(in the rows, 128 means zero)
name the system of each run:
path 1, E (9 x 26):
[[170  89 171  69 111  84 100 130 131 144 106 113 104 154 138  63 154 144
  115 122 107 151  97 153 131 148]
 [141  99 158  76 121 179 161  95 140 155  96 131 112 102 110 156 144 131
  143 179 101 121 138 126  52 128]
 [ 92 129 151 175 118 155 111 164 131  50 119 145 115 144 114 169 117 177
   80 151  92  94 139 147 121 110]
 [113 123 107 139  86 104 128 120 181  96 173 141 196 156  64 100 146  96
  120 124 137 144 158 137 151 119]
 [108 142  90 118 138 186 141  80 103 183 185 125 137 148 171 117 126 113
  112 139 164 118 172 138 169 151]
 [151 132 131 103 107 136  86 156  79 129 116 100 100 136 165  75 120 141
   92  82 104 125  90 176 142 162]
 [198  99 160  73 112 126 141 121 152 154 112 108 123  85  85 114 166 136
  104 155 136 148 117 123  61 134]
 [104 100 184 133 146 149 138 112 148 102 120 147  86 157 147 173 142 182
  111 192 101 100 158 129 115 112]
 [ 82 122 116 138  77 139 114 139 152  68 116 153 174 167  79 122 121 109
  141 111  71 118 137 159 133 115]]
path 2, Q (9 x 26):
[[160 106  98 115  93 167  80 166  72 131  73 101 132 117 106  96 128 165
   89  96 116 136 102 142 104 134]
 [132  86 182 106 138 114 132 123 136 129 161 118 121 108 105 132 128 171
  104 217 174 179 114 106  86 146]
 [117 147 173 141 123 121 160 100 159  84 154 162 102 167 146 167 163 107
  143 146  71  90 161 148 103 117]
 [117 125  66 139  96 171 103 155 123 138  98 165 186 146  81 118 134 111
   92 101  94  91 147 152 151 108]
 [ 95 112 123 112 140 151 117 129 134 151 187 103 147 112 129  96  81 148
   82 168 194 159 122 137 181 164]
 [155 154 171 103 113 123 154  85 148 101 171  82  72 137 183 112 150 114
  142 100 116 124 146 161 114 155]
 [176 102 103 116 102 165 106 128  87 147  54 126 118 141 114 124 177 153
  113 103  92 111 145 125  83 105]
 [ 86  79 157 126 139 133  98 157 105 123 130 152 143 130  98 134  98 181
   92 217 142 161  96 114 118 136]
 [106 161 174 127 114 115 170 106 183  79 205 148 133 130 118 150 131  82
  134 158 107 119 140 157 107 147]]
path 3, F (9 x 26):
[[122  93 135 108 122 142  97 160 119 162  96 191 148 157 104 117 146 143
   65 171  76  94 115 157 143 120]
 [ 97 120 174  88 116 158 149 128 195 116 177 126 138  98 101 118  97 122
   83 183 127 120 125 175 137 158]
 [129 142 123 129 100 192 146  93 170  90 149  79 104 139 148 129 138 150
  105  92 131  94 194 163 148 126]
 [123  81  85 123  89 165  80 120  91 131 107 119 159 186 109  85 150 175
   97 120 132 140 157 133 150 122]
 [101 100 156 100 122 154 114 109  77 141 187 139 134 150 134 117 119 151
  102 212 145 168 113 131  97 171]
 [152 159 169 125 126 152 145 118 108 116 170 145  79 138 168 153 167 124
   79 149  86  86 140 164  86 148]
 [158 106 120 113 113 142 117 142 164 155  97 168 147 146  91 112 176 134
   59 134  88  78 155 159 152 101]
 [ 70  85 150  89 119 165 128 118 188 129 146 126 154 133 103 109  85 150
  102 181 137 131 142 158 177 139]
 [104 144 139 116  86 198 135  96 129  71 170  69 107 135 151 120 107 142
  123 107 128 124 159 171 116 161]]
path 4, T (9 x 26):
[[ 95 149 117 106 110 186 139 136  92 122 119 112 138  76 118 146  66  94
  165 125 111 142  88 140  75 161]
 [175 174 120 191 141 100 119 170 116  91 161 104 109  87 127 144 140 145
   69 107 178 130 121 114 120 126]
 [147  94 136 127 144  49 127 101 155 155 112 159 136 189 129 108 185 122
  162 137 125 141 150  94 157  94]
 [ 72 122 119  92 140 181 144 107 101 174  88 150 129 122 154 148  81  92
  189 140  85 115 114 135 124 139]
 [135 173 129 156 122 136 116 193 118  79 133  95 117  59 118 135  76 131
   85  92 138 124  82 154 120 148]
 [182 115 137 143 138  56 138 112 179 123 147 108 134 132 105 113 179 137
  127 127 183 161 155  88 132 101]
 [ 91  99 120 116 150 140 134  79 100 166  86 148 114 184 178 144 129 127
  204 139 102 124 154  99 143 111]
 [100 154 112 130 108 156 105 182  76 108 104 137 142  95 112 133  73 101
  125 105  88 124  68 158 102 154]
 [177 157 133 156 144  83 143 153 157 123 180 115 136  71  97 134 141 118
   80 142 191 148 119 106 114 129]]
path 5, D (9 x 26):
[[103 133 100 136 139 144 139 132 156 132 160  90 164  71  96 125  71 127
  125 142 210 164 129 107 154 139]
 [124 141 139 138 123 112 130  79 107  96 170  78  89 173 193 112 138 139
  168  99 153 156 155 122 140 146]
 [172 113  96 113 104 120 101 130  63 160  65 145 137 153 120 108 175 113
  156  93  86 136 111 116  82 117]
 [121 126 145 134 169 111 128 168  97 161 126 169 135  80 110 162 102 123
  110 197 139 146  71 101  91 136]
 [112 165 191 142 138  74 159 132 198  69 170 127  99 121 143 146 113 102
  142 127 108 116 124 152 142 133]
 [149 125  82 130 122 138 146 104 182 151  69 118 139 130 117 125 151 107
  164  63 122  95 178 123 165  83]
 [ 76 107  78 139 148 169  99 139  77 158 102 110 149 117 136 126  61 156
  144 136 171 156 112 103 166 134]
 [127 152 151 116  98 112 128 115  95  86 196  89 123 125 138 105 114 109
  148 126 147 183  99 139  83 182]
 [209 142 133 140 137  89 141 113 107 146 110 137  96 136 144 144 209 117
  134 111 119 120 143 100  75 105]]
path 6, Y (9 x 26):
[[128 140 164 127 159  63 154 145 179 113  93 114 105  80 129 146  91 100
  190 114 127 142  91 108 128 115]
 [123 143 113 161 146 103 154 125 166 103  76 107 124  98 119 166 107 111
  208  88 138 133 137  86 121  89]
 [105 145  86 182 149  78 114 147 110 111  96 124 144 133 132 139  96 114
  195  81 154 152 113  82 156 100]
 [126 164 104 147 158  74 142 124  99 153 141 127 135 112 155 133 105  70
  201 101 157 163  98  92 130 136]
 [156 164 119 146 183  92 151 131 109 175  92 129  91  94 178 157 124  94
  175  96 135 117 107  96 127 116]
 [150 126 139 133 168  55 128 163 154 149  55 135 111  96 131 133 112 112
  169 100 120 126  87 100 145  97]
 [108 126 142 131 154  85 152 132 177 116  86 113 130  83 112 152  80 108
  207 125 143 154 105  90 125 106]
 [105 163 110 179 148 101 144 132 136  83 102 103 117 109 144 168  92 112
  205  79 139 135 129  93 134 102]
 [141 160  79 174 144  68 122 138 102 133 108 129 148 128 131 130 125  88
  190  69 153 152 115  83 139 105]]
path 7, E (9 x 26):
[[127 131 135 114 165 164 156 139 143 191 116 175 128  86 124 168 124 109
   91 182 112  81 126 133 125 121]
 [ 78 126 164 136 131 119 116 169 191  71 116 110 113 115 128 122  68 154
  107 119 110 108 110 167 191 127]
 [127 112  96 112  94 148 147  85 186 113 121  70 162 115  89 108 121 121
  174  95 170 160 172 115 135 116]
 [114 117  97 159 137 166 104 102  43 135 141 106 112 167 174 138 134 178
  128 139 169 152 156  96 127 134]
 [155 138 143 122  98  76  96 148  65 111 147 149 131 162 128  98 157 103
  125 118  93 155  79 140  81 156]
 [174 150 140 112 150 127 171 121 144 182 144 173 128  88 114 157 171  78
  102 164 112  96 131 128  84 127]
 [ 92 120 161 137 162 126 120 161 171 124  96 155 100 132 151 142  99 155
   88 141  95  74 123 158 198 109]
 [ 92 102 119  96  92 139 132 124 195 104 102  93 170 107  76 100  77 116
  168 106 134 153 129 141 153 127]
 [117 134  96 152 128 189 139  89 101 114 159  68 119 117 147 149 113 164
  135 129 199 153 174  99 117 135]]
path 8, F (9 x 26):
[[ 72 112 102 114 159 155 140 126 139 172  98 120 151  86 123 139  50 116
  174 147 160 144 115 106 161 129]
 [131 168 144 154 123 111 120 154 111  60 138  64  88  95 158 127  82 137
  146  73 142 151  94 136 120 152]
 [201 126  97 142 123  83 130 107 112 149 109 116 138 132 107 120 195 116
  152  99 159 160 148  77  87 101]
 [ 85 100 133 147 181  93 118 136  98 164  91 179 128 154 150 158 107 137
  169 179 123 138 109  83 147 105]
 [112 172 154 123 119  99 141 165 129  92 137 140 126  92 122 138  88  64
  156 109  79 125  69 157  97 154]
 [177 166  86 154 144 125 160 129 172 152 127 109 137  65 106 145 142  96
  118  86 174 109 153 109 137 103]
 [102  97 120 147 152  77 101 131 146 127  83 111 120 164 156 105 103 162
  166 100 150 144 132 104 211  99]
 [112 121 129  88 103 123 134 107  96 125 115 103 139 118 123 113  99  93
  214 120 118 182  89 116  75 157]
 [158 169 107 181 161 143 140 149  75 130 124 121 103  73 141 186 128 132
  121 130 163 127 119  87  76 122]]
path 9, T (9 x 26):
[[152  98 117 106  93 133  93 127  57 122 101  96 128 136 115  99 136 156
  146 122 134 183  99 112  65 146]
 [148 134 144 153 147 121 125 135  61 137 152 168 119 127 126 172 161 138
  106 194 134 144 113  93  51 131]
 [121 153 153 162 147  85 134 151 143 117 141 205 124 157 133 163 156  99
  106 150  72  79 127 142 137 109]
 [102 140 111 110 129 137 156 130 206 152 120 153 165 107  97 124 103  73
  135 115 108  89 142 157 184 115]
 [100 129 116 116 132 160 133 120 168 123 134  59 118  94 150 104  64 145
  132  94 178 137 139 144 195 142]
 [161 108 129 110  93 117 103 109 102 101 116  54 107 140 142  81 137 162
  151  85 154 182 125 122 110 142]
 [161 101 115 126 127 139 112 112  47 157 105 140 124 144 126 144 172 149
  139 162 135 160 125  83  49 124]
 [108 140 152 162 151 110 116 165  81 120 140 204 123 150 133 174 135 125
  101 184  84 106  98 125 100 125]
 [123 163 140 134 130 100 161 147 196 122 159 177 154 112  97 141 131  64
  112 136  93  87 127 157 145 122]]
path 10, D (9 x 26):
[[137 168 133 167 145 129 124 190 105  92 115 104 108  49 121 161  82 136
  102 114 144 128  79 126  96 136]
 [143 121 152 152 132  40 135 123 191  86 153 113 139 138 105 115 145 128
  152 126 165 163 140  98 146 105]
 [103 113 105 109 145 142 150  70 124 178  91 145 125 170 165 140 138 101
  211 122 104 117 163 103 144 109]
 [100 161  88 148 123 168 108 176  61 122  98 125 137  91 131 142  69 108
  136  93 109 122  80 140 114 147]
 [168 154 138 148 130  65 134 148 144 108 183 100 139  84 102 113 130 111
  109 127 193 179 105 108 111 143]
 [147 110 157 121 163  74 145  81 144 154 109 129  83 174 183 129 169 131
  182 130 123 131 152  99 146 107]
 [100 117 109 109 123 152 115 149 102 141  37 148 136 124 122 138  94 108
  178 101  64 109  95 136 116 116]
 [119 161 116 156 134 137 146 159 135 106 156 108 153  45  85 156  77 106
  121 142 182 154 101 110  98 141]
 [135 152 143 170 144  65 139 100 153  90 174 103 101 161 168 130 150 130
  156 106 165 145 162 105 159 119]]
path 11, Q (9 x 26):
[[190 146 103 142 166  95 138 126 137 185 140 105 119  89 142 116 152 121
  107 110 200 140 136  95 153 120]
 [128 102 166 109 166  80 119 123 127 151  68 122  70 155 193 119 122 150
  175 118 104 125 110 116 162 117]
 [118 126 126 107 116 140 134 143 112 123  61 128 139  86  96 151  90 100
  194 119  89 142  84 117  66 124]
 [121 152 109 198 153 120 137 157 131  97 142 125 144  82  96 182 107 141
  118 147 184 142 135  82 111 106]
 [118 135 126 165 141  40 127 119 165 111 152 149 143 182 138 115 148 106
  161 108 135 136 143 110 187 104]
 [119 141  76 104 138 137 134 107  89 205 105 149 149 138 157 112 119  63
  184  96 110 123 121 126 148 137]
 [137 160 118 146 160 136 110 179  79 139 113  97  98  63 159 136  75 142
  104 106 159 134  75 124 130 149]
 [180 118 174 120 142  49 141 135 184 110 106  95 103  94 111 120 144 136
  150 121 150 159 109 100 109 111]
 [110 106 119 135 153 127 151  93 134 150  67 154 125 152 134 171 142 122
  203 143 104 118 158  84 117  81]]
path 12, M (9 x 26):
[[143 112 107 136 129 159  98 148  35 138  73 119 118 112 128 149 125 160
  135 132 131 153  99  95  64 129]
 [121 131 171 159 151  69 126 163 115 102 157 172 134 117 102 162 126 126
  121 193 131 156  88 100  78 129]
 [121 154 138 133 151 102 170 115 187 150 143 189 140 132 124 157 152  66
  140 144  94  82 151 134 147 105]
 [ 90 136  79 132 133 161 116 149 150 151  88 130 147 124 136 113  81 114
  125  79 116  87 134 156 215 115]
 [120 128 115 114 113 122 115 131 133 112 143  53 136  97 125  82  73 136
  146  93 187 183 105 128 153 158]
 [180 136 140 130 134 110 148  83 106 126 138  79  84 125 164 138 171 138
  167 113 164 161 150  90  76 130]
 [148 109 124 147 137 111 104 141  69 138  59 171 113 163 132 157 170 149
  145 138  81 119 117  98  82  95]
 [ 85 120 135 126 140 116 124 169 118 142 129 193 173 109  81 150  91  99
  126 191 108 137  78 124 106 132]
 [102 181 140 150 153 120 171 131 189 118 185 140 130  92 138 154  98  80
  118 130 140  96 137 148 169 135]]
path 13, M (9 x 26):
[[154 135 125  88 149 101 150 130 169 189 138 103 137  66 123  94 102  90
  132 120 174 148 101 126 153 148]
 [140 127 150 131 165 127 143 109 149 127  81  74  58 110 190 145 110 164
  168  99 144 120 143 111 148 110]
 [133  99 117 133  99 116 111 137 120  87  47 109 141 129  85 135 126 144
  188  99 107 157 118  98  81  98]
 [100 133  97 160 145 142 142 117  83 142 156 157 166 110 101 176 118 111
  155 183 165 162 128  75  82 125]
 [109 183 129 187 155  70 132 147 109 107 169 178 122 156 164 152 133  83
  135 116 107 105 119 129 154 125]
 [161 140  93 101 131  97 129 145 149 193  96 150 159 112 113  87 139  65
  130  80 111 108 107 141 167 123]
 [115 115 128 106 173 145 128 132 131 176  96  83  97  77 168 120  65 153
  140 128 173 141 106 116 171 137]
 [136 128 168 134 118  93 135 127 152  58  95  70  89 108 133 139 108 147
  189  94 129 161 113 112  93 120]
 [151 121  88 152 123 138 146 104 113 138  91 138 155 123  86 168 168 119
  171 135 138 139 161  73  66  88]]
path 14, Y (9 x 26):
[[105 148 107 161 145 153 143 137 194 104 116  93 119  96 133 145  86 140
  120  87 158  96 161 135 197 106]
 [142 118 103 128 100  92 106 117 143 102 119  67 137 145 125  74 124 137
  162  61 167 172 138 118 163 127]
 [132 111 110 114 134 142 124  94  50 157 116  98 118 131 154 130 123 137
  188 136 162 183 116  82  78 145]
 [142 156 153 164 159  96 114 168  55 121 120 165  86 129 167 167 135 128
  122 142  96 118  80 117  85 133]
 [155 140 146 128 145  70 153 149 173 151 126 194 153 111  88 147 161  74
  123 153  99 106 114 123 109 105]
 [ 76 119 122 127 157 145 157 114 204 149 107 140 139 117 127 150  90 116
  152 140 130  94 160 129 195 101]
 [104 146 108 132 103 136 118 141 159  81 112  66 126 113 135  97  73 124
  151  47 135 132 124 157 182 135]
 [167 130  89 136 115 129 123 111  91 131 131  65 135 101 120 112 133 136
  154  97 196 189 132  86  93 135]
 [136 117 146 155 166  88 110 119  52 142 124 140  86 165 185 148 149 160
  152 157 137 154 112  83 104 127]]

runs to name:
path 15 (2 x 26):
[[ 87 143 147 108 129 197 154 106 162 129 189 129 116 124 151 136 102 122
   84 163 123  89 157 179 158 157]
 [156 133 108 133  88 170 103 135 140  97 130  89 121 139 127  94 147 162
   60  74 126  98 163 173 158 130]]
 -> D
path 16 (2 x 26):
[[160 139 109 165 138 125 145 134 121 118  70 132 126  93  99 186 151 125
  164 119 125 125 139  80  63  86]
 [ 88 123 127 192 164  72 109 161 119 111 136 181 146 156 122 161 118 142
  127 168 140 136 119  90 160  99]]
 -> E
path 17 (2 x 26):
[[154 140 157 129 144 166 146 136  94 135 112 149  86  95 138 182 147 140
   99 171  97 100 118 128  50 129]
 [132 117 150 158 130  85 114 172 179  99 119 181 146 146  82 138 153 141
   75 152  97  95 134 139 150  92]]
 -> Y
path 18 (2 x 26):
[[ 91 117 122 158 135 155 142 152 181  99 103 136 157  85  69 175  93 145
  117 162 141 116 145 113 129  95]
 [ 68 146 106 165 118 144 138  95 154  82 195 114 154 159 135 133 104 119
  143 123 161 136 177 130 177 129]]
 -> D
path 19 (2 x 26):
[[ 86 136 137 105 119 185 159 106 199 125 139 141 133 129 127 139 106 105
  114 135  89  72 165 177 166 125]
 [110 127  90 121  85 198 107 135 146 102 126  80 146 121 112  93  94 150
   88  82 139 116 151 171 171 138]]
 -> F
path 20 (2 x 26):
[[114 100 160 135  98 108  74 164  83  72 114 139 118 179 123 110 131 172
  106 137  85 146  94 146 111 138]
 [151 139 132 107  97 132 166 101 156 133 175 155 172 112  69 137 168  69
  131 162 120 137 143 128  63 136]]
 -> E
path 21 (2 x 26):
[[167 158  63 172 100 136 131 138 152 111 123 116 170 111  77 130 161 107
  110  66 149 113 168 122 131  96]
 [107  96  93 142 157 107  98 110  84 178 140 135 148 175 156  99 126 153
  132 149 182 163 136  91 187 125]]
 -> M
path 22 (2 x 26):
[[162 165 168 142 162 112 162 108  96 128 172 123  70 108 179 170 150 116
  138 155 139 134 124 109  70 144]
 [165 129 135 150 129  83 108 170 136 117  63 169 117 145 111 137 169 128
  110 101  68  86 119 133 121  86]]
 -> Q
path 23 (2 x 26):
[[145 168 111 142 166 106 161 127 145 168 181 119 138  67 132 137 110  87
  121 138 199 142 122 106 143 140]
 [138 138 137 137 156  83 125 122 140 132  89 104  73 149 197 118 127 134
  170  67 119 111 131 125 182 110]]
 -> F
path 24 (2 x 26):
[[ 70  96 136 124 141 171 132  93 168 128 153 111 124 159 152 126 102 173
  115 166 157 119 180 136 196 124]
 [107 127 131 103  69 175 104 114  87  83 138  97 119 170 146  93 121 136
  132  96  87 134 126 175 109 164]]
 -> F
path 25 (2 x 26):
[[117 135 171 118  99 101  95 159  91  82 175 139 121 156 133  98 120 130
   92 143  94 146  77 172 109 174]
 [200 128 150  97 124 118 162 110 175 162 133 142 120 107 101 130 197 103
   96 146 116 105 152 132  87 117]]
 -> D
path 26 (2 x 26):
[[105 159  68 119 103 163 140 131 126 155 142 150 190 108  93 118  99  51
  140 100 119 114 124 151 138 142]
 [141 155 103 148 164 150 132 136 128 160 166  90 108  90 165 124 105 146
   77 114 198 119 144 127 183 139]]
 -> Y
path 27 (2 x 26):
[[100 161 157 164 137 123 151 115  94  85 161 164 109 143 150 191 132 105
  166 162  95 124 125 114  68 131]
 [147 164  90 164 121 104 124 168 132 132 123 191 170 129  89 138 156  76
   93 104  92  85 126 140 135 104]]
 -> M
path 28 (2 x 26):
[[106 118 141 109 133 159 130 152 176 134 161 109 143  81 102 110  81 149
   55 166 168 126 118 160 170 151]
 [137 126 159 111 104 142 143  80 174  81 163  65  88 152 160 105 141 154
  128 102 138 131 174 155 146 141]]
 -> F
path 29 (2 x 26):
[[170 132 146 150 141  37 126 170 152 118  93 168 134 119  91 141 159 107
  136 124 104 129  95 103 105  95]
 [ 78 115 124 130 159 115 163 106 182 149 115 157 159 119 107 162  98  96
  192 164 136 130 142  94 151 101]]
 -> Y
path 30 (2 x 26):
[[157  79 133  81 108 161 130  71 114 161  94 113 108 171 140 113 180 155
  152 143 112 136 170 118  94 119]
 [ 90  92 148 131 127 173 101 154  82 114  97 163 129 137 107 160 113 174
   96 191  93 122 110 130  91 127]]
 -> F
path 31 (2 x 26):
[[ 78  98 148  83 112 149  95 142 114 121 113  93 120 129 146  82  58 150
  132 126 118 154  85 165 160 167]
 [182 138 144 106 102 162 147 104 115 111 153  69 102  83 124 131 149 141
  116 129 157 156 135 127  46 153]]
 -> F
path 32 (2 x 26):
[[176 106  84 118 121 110 128 102 169 174  93 112 147 144 110  89 175 127
  135  82 154 124 172 110 172  93]
 [ 79  93 131 107 153 153 107 110  69 164  99 116 103 154 187 122  84 161
  170 153 134 150 112 115 152 146]]
 -> Q
path 33 (2 x 26):
[[ 88 107 129  77 126 169 123 110  69 168 115 119 125 124 155 117  78 116
  175 155 116 161  87 131 102 170]
 [177 164 153 149 136 141 129 164  92 104 131 104  82  68 140 157 130 147
   78 130 132 119  99 133  63 144]]
 -> F
path 34 (2 x 26):
[[134 114 120 112  95 206 110 129  58 125 124 126 126 124 116 141 136 154
   90 160 108 130 124 140  58 150]
 [146 135 158 166 118 105 111 161 119  87 184 162 133 137  96 143 160 152
   47 178 131 128 123 137  94 132]]
 -> D
path 35 (2 x 26):
[[ 99  86 136 160 153  98  79 153  77 126  97 159 122 179 142 131 124 191
  117 168 131 146 111  97 155 110]
 [103 144 160  97 115  93 149 128 141 123 172 165 157 120 104 123 108  58
  164 161  96 151  85 145  93 161]]
 -> Q
